One turning vector, and how many steps it has turned:
The counts run from 0 to 205.
[-20,21,0,5,-24,-5,-25,4,-2,-23,-1,4,5,1,34,17,7,22,-12,0,9,-18,-7,10,-5,-30,-3,1,-2,6,3,-22,11,1,25,17,19,0,-14,-9,-19,23,-2,20,-23,-6,-18,-8,-14] : 109
[-4,3,9,6,-15,1,-9,7,-10,-19,-4,-5,-1,-7,0,22,-25,11,-24,-14,33,-9,6,10,-11,-4,-3,0,-14,-11,-5,-30,7,-1,9,53,1,-3,16,-4,-30,20,-7,0,14,-1,-4,-1,-22] : 6
[7,19,3,-29,-8,-9,-20,6,5,2,12,-7,13,-14,25,10,4,10,6,-1,5,5,21,-24,7,-21,-11,11,-2,-5,9,-3,16,8,3,25,6,-13,-7,-22,-20,37,15,4,-14,-19,-18,17,-17] : 90
[-9,-6,13,-18,-4,-1,-29,-4,-23,-29,7,12,19,17,-4,-3,-12,-6,-24,-9,14,-10,-6,-7,-13,-5,16,-8,-1,-24,-8,0,9,-9,6,39,3,14,-2,-23,-9,26,-5,8,-23,6,-9,0,-1] : 18
[-9,21,10,-19,-7,-13,1,9,-22,-30,-4,-5,-15,-4,-6,-17,3,9,-15,5,-13,19,12,-16,12,-10,-10,-6,7,13,1,-10,32,4,18,35,6,-17,9,-11,-23,24,16,-8,-10,3,-1,1,-22] : 32
[-20,19,7,-10,-25,-24,-7,5,-3,-27,-5,-9,-2,-12,19,-6,-2,-9,-1,10,10,-1,-17,-14,-13,-24,-6,-4,-5,9,-25,-17,23,11,18,37,17,7,-7,-15,-13,4,9,-12,6,3,-22,-5,-22] : 114
[-3,2,4,-20,9,5,4,4,-17,-16,3,-2,12,1,-19,5,-27,9,-18,-25,-5,-20,20,25,0,-20,0,-5,-9,2,6,3,1,-10,-9,50,2,-13,11,-13,-25,2,-7,12,10,11,8,8,-18] : 38
[-4,-2,6,-8,14,10,-13,17,6,-8,20,-2,11,-10,15,-9,-4,33,-31,-11,22,13,-2,5,2,-11,-6,4,-4,8,-2,-29,3,2,11,28,9,-12,28,-2,-25,28,19,-1,-4,14,-14,0,-28] : 148
[17,15,-10,-21,13,8,10,4,-5,-35,-10,-3,-3,-4,10,-4,-12,0,-2,-6,29,-15,13,10,0,-17,-17,13,-13,-1,11,4,-1,7,13,44,-24,26,10,-26,-11,-14,0,6,6,10,5,17,-26] : 65
[-14,19,-3,-41,-3,-17,-19,-9,-5,-8,-4,14,22,-22,9,5,9,-15,-8,1,-14,-15,-4,-1,3,-15,-14,10,1,-6,28,7,12,6,7,35,-14,0,-9,-28,-2,13,-9,25,-22,-6,-22,15,-12] : 81
[-26,22,-3,-31,-7,-9,-15,-5,13,-21,-2,-4,13,-16,6,17,-5,9,-7,-13,7,-17,-2,3,-16,-18,-18,16,-12,4,-1,33,12,-3,-12,32,14,-14,-11,6,-23,3,-4,16,-5,-23,-4,-2,-27] : 79
[3,16,-9,-26,21,-12,-2,-3,5,-15,24,1,1,-23,13,8,7,-4,-23,2,7,-4,3,22,14,-23,-27,14,0,18,23,-3,5,-4,-1,45,-13,-26,27,-17,-11,11,11,13,-10,4,-12,-2,-17] : 62
[-12,-1,-6,-26,0,7,-3,1,-5,-9,2,25,3,-23,-8,-15,-1,15,-43,-18,-2,-14,-16,7,7,3,-29,5,-1,7,15,-16,-5,3,15,44,-14,-7,2,-4,-17,2,-2,13,-14,10,-11,3,-18] : 166
[4,20,8,-24,11,-7,3,-11,7,-6,-1,13,-3,-3,19,9,-1,-12,-15,4,36,5,8,-23,-4,-18,-3,3,7,8,-3,1,32,6,-9,50,-1,0,5,-18,-5,31,10,7,-18,-17,-23,3,-9] : 203
[-9,14,-10,-3,0,14,-24,4,-15,-34,-3,-5,0,-11,-5,5,-1,36,-16,-10,18,-11,7,13,9,-5,-11,5,0,-18,20,17,0,-13,19,30,-4,-6,4,2,-27,10,-24,23,-10,-3,6,10,-32] : 47
[-11,9,7,-3,8,-11,-36,3,-14,-3,3,-5,28,2,6,6,-6,28,-23,3,-2,0,4,4,-14,-6,5,-20,12,-10,16,-12,23,-1,-1,37,11,-6,8,-9,-17,25,9,10,-29,-2,-23,5,-11] : 140
[2,13,-9,-27,0,4,-14,9,-12,-23,-2,-33,6,-13,12,-7,-11,10,-16,-18,12,-6,17,22,4,-9,2,-9,-5,-13,7,8,-10,11,2,46,-5,-1,13,-25,-24,-5,-3,16,23,12,3,34,-16] : 178
[2,-1,15,7,7,-1,-1,10,22,-4,8,5,6,-16,12,-3,-1,20,-43,9,-1,-3,-10,8,-8,-12,-18,35,4,5,-3,-12,17,0,6,42,12,-18,6,0,-11,11,-4,0,25,7,-7,7,-44] : 125
[-9,18,-14,-30,-7,-3,-14,6,-9,-47,-2,-20,0,-17,-3,-10,-13,0,2,-24,32,-1,-5,6,-2,-15,-15,-4,-12,7,-13,15,2,0,11,43,4,-2,6,10,-28,-6,9,-14,-4,1,-1,2,-21] : 56
[-20,23,-3,-16,-7,18,0,2,-26,-28,-27,0,-5,4,2,-8,-14,22,-14,-21,19,4,-1,-24,4,9,-12,0,-2,-6,7,-2,20,7,20,43,-3,4,-12,-2,-27,10,2,3,-13,1,-5,17,-21] : 168
[-8,-4,8,-5,0,8,-12,8,-16,-12,12,9,2,16,9,4,-22,15,-27,-14,30,9,1,-8,4,-23,3,0,-12,-4,-11,-33,6,-9,10,27,3,-21,5,-10,-28,32,13,-1,-6,1,-11,-1,-13] : 149
[-11,-3,6,-9,8,-7,-6,13,-30,-34,-5,-11,-4,-5,17,-14,-2,8,-32,14,2,-7,-6,22,4,-29,-3,-13,21,2,-19,3,2,-1,21,31,9,1,20,-33,-17,-11,3,14,10,18,-9,19,-15] : 155
[2,20,9,-34,1,3,-17,5,19,4,14,-9,20,-23,15,8,-4,20,4,-16,-5,-16,40,-3,8,-12,-18,13,-5,6,17,-13,10,16,14,30,-12,9,-1,-20,-17,26,6,18,-15,-16,-5,8,-25] : 89
[-35,14,12,-4,-13,0,-11,-2,-2,-25,-4,-6,-1,-7,5,29,-7,17,0,5,17,-16,-7,-3,-14,-24,-12,10,-4,5,-15,-14,26,-6,16,21,7,5,-5,2,-14,19,-2,21,-8,-20,-6,-23,-20] : 110
[2,-11,17,4,15,-14,-22,6,4,-14,12,2,2,-12,11,-15,8,10,-39,21,9,-7,4,10,5,-19,-13,6,27,-1,-20,-17,9,-5,18,21,-17,-4,16,-30,-23,11,2,27,-1,4,-9,-3,-23] : 12
[3,12,-2,-23,1,-9,0,-10,20,4,-8,6,6,-48,2,12,-8,0,-14,-8,18,-22,6,-1,-2,-18,-21,10,-3,16,-1,-7,2,12,-7,44,-7,2,-3,2,-14,-11,-8,-3,-10,-6,-21,9,-28] : 84
[-4,16,11,-23,-3,-3,6,8,-23,-18,-19,-10,2,15,-12,-6,-40,9,-22,-17,22,-5,20,2,-7,-21,15,-13,-5,-2,1,4,24,-8,-9,50,9,-9,3,-11,-30,11,-6,-7,4,7,-5,12,-9] : 37
[-9,16,2,-26,11,6,-8,1,-7,-16,-10,-12,-10,-29,-19,2,-6,-1,-24,-6,-8,-6,15,18,15,-11,-23,-5,11,12,4,-4,10,11,7,39,-29,-19,21,-18,-28,-5,-2,26,8,-7,-1,3,-14] : 174
[18,6,2,-18,2,-11,-15,-3,-15,-2,10,16,4,9,-6,17,-32,-5,-20,-14,18,-6,21,8,6,-19,-2,-2,-5,-3,13,3,12,-5,-13,42,-4,-30,5,-22,-25,12,1,9,-14,-1,-3,13,-1] : 181
[-2,-10,30,-10,-17,-12,-26,5,-24,8,8,14,21,-18,8,0,-13,10,-13,-1,-18,-27,10,0,3,-29,-6,-5,8,-9,-14,-13,13,-5,9,20,9,-11,-14,-34,-17,17,-3,3,-13,13,-22,8,-21] : 131
[-14,-1,6,-22,-8,5,5,2,-5,-15,-12,23,-2,-27,-9,1,-13,3,-30,-15,15,-15,-21,6,12,0,-30,6,7,8,-8,-3,10,-2,2,44,5,-9,8,-1,-22,-15,-3,1,-5,13,-10,5,-30] : 165
[4,20,-10,-24,19,-19,-27,3,-24,-18,-4,5,-6,-10,-1,-14,-4,3,-18,-2,1,-1,4,17,12,-18,-14,-13,13,15,14,-13,10,3,15,32,-21,-7,-3,1,-28,-1,3,0,-35,3,-16,8,-10] : 54
[-10,10,7,-15,-21,-11,-7,2,-2,-24,0,-5,23,2,-6,20,-29,2,-12,-25,-13,-23,7,19,-23,-21,-4,-4,-31,7,0,-22,20,3,-3,45,14,10,3,-11,0,16,10,2,23,3,-1,-7,-16] : 119
[12,2,-5,-6,1,-20,-29,-9,-3,-29,5,18,7,4,14,6,3,-3,-15,11,-3,-17,-4,4,-7,-24,-15,21,-1,-1,18,-15,10,0,24,25,-18,20,-20,-30,0,3,-13,8,-19,9,-17,-1,-17] : 104
[11,-1,3,5,0,-2,-5,6,-14,-20,-6,-3,5,-12,-4,5,-22,6,-4,-5,34,-5,9,-2,-9,-7,-9,-7,-4,-4,-10,-31,21,8,27,45,-5,14,24,-19,-18,0,10,-9,-3,27,-17,3,-29] : 146
[-26,14,1,-23,-22,-2,-6,-6,-18,-1,0,0,-8,-7,9,-1,-13,4,-18,-6,15,13,-4,-26,12,-14,-7,-11,5,0,-8,-9,21,2,-8,46,4,-36,3,-18,-35,20,6,14,-11,-11,-20,10,-7] : 172
[-24,-15,4,-13,-4,1,-29,4,-3,-19,-2,-16,31,-17,-13,-2,-13,7,-16,-15,16,-21,-6,2,-22,-3,-1,-13,-10,-20,-16,-3,2,-1,14,36,-2,13,11,-5,-19,-1,1,-1,-1,6,-12,-2,-20] : 138
[-31,14,4,-11,-23,10,9,8,-19,-16,-4,-1,-1,-8,26,5,5,26,-12,-10,12,6,4,-3,12,2,-3,-15,2,-2,0,-7,15,-8,5,39,31,-2,12,-15,-21,27,2,10,-7,14,-16,7,-21] : 28
[12,1,15,-6,5,12,-25,4,8,-15,23,8,13,4,-1,7,-8,16,-19,-4,-7,0,29,11,5,-3,-11,10,-2,-16,8,-23,17,4,22,26,-7,-9,20,-22,-24,40,6,14,-14,-3,3,-1,-26] : 8
[-8,15,8,-31,11,-2,-6,3,6,-19,-6,-18,-1,-26,19,-22,2,9,-24,-3,31,-15,-20,-4,-9,-20,-9,20,2,4,-22,27,1,-5,7,28,-4,-3,-12,-4,-21,-3,-14,17,5,-7,-7,10,-21] : 75
[-7,18,-13,-15,8,-10,7,-7,-10,-22,0,-7,1,-1,2,24,-18,-3,12,-1,41,0,11,-3,-3,-25,-2,-16,-1,14,-1,17,14,-8,-13,46,5,-15,27,-20,-16,0,4,10,-17,-4,-17,1,-14] : 60
[-10,-8,-6,-7,-13,-13,-20,3,-2,-26,3,19,5,-18,-25,29,-19,-8,-5,-12,8,-16,1,8,-12,-1,-26,-9,-10,-1,-3,-14,25,-5,1,40,4,-13,24,-1,-15,0,8,-5,-7,13,-12,-17,-27] : 142
[-8,20,10,-21,-7,-14,-25,3,-3,-19,1,-3,3,-11,20,-2,12,4,-9,15,-26,1,-3,-11,-6,-22,-20,3,0,13,-12,-15,32,15,27,23,15,9,-6,-18,-10,16,22,-6,-16,-1,-18,-1,-26] : 113
[-14,1,11,-20,-9,-3,-4,8,11,-25,9,-7,31,-11,7,15,-3,2,-19,-4,-20,-23,5,19,-15,-11,-5,13,-21,1,17,-10,9,8,6,41,5,9,24,-22,1,26,13,24,24,4,4,-2,-26] : 120
[1,8,-11,-26,14,-10,11,-10,-3,-13,7,4,6,-17,-2,22,-16,-9,-6,-13,25,-14,11,21,5,-27,-16,1,-3,20,8,10,4,-5,-16,48,-6,-6,35,-14,-11,0,5,18,-14,5,-18,-3,-22] : 61
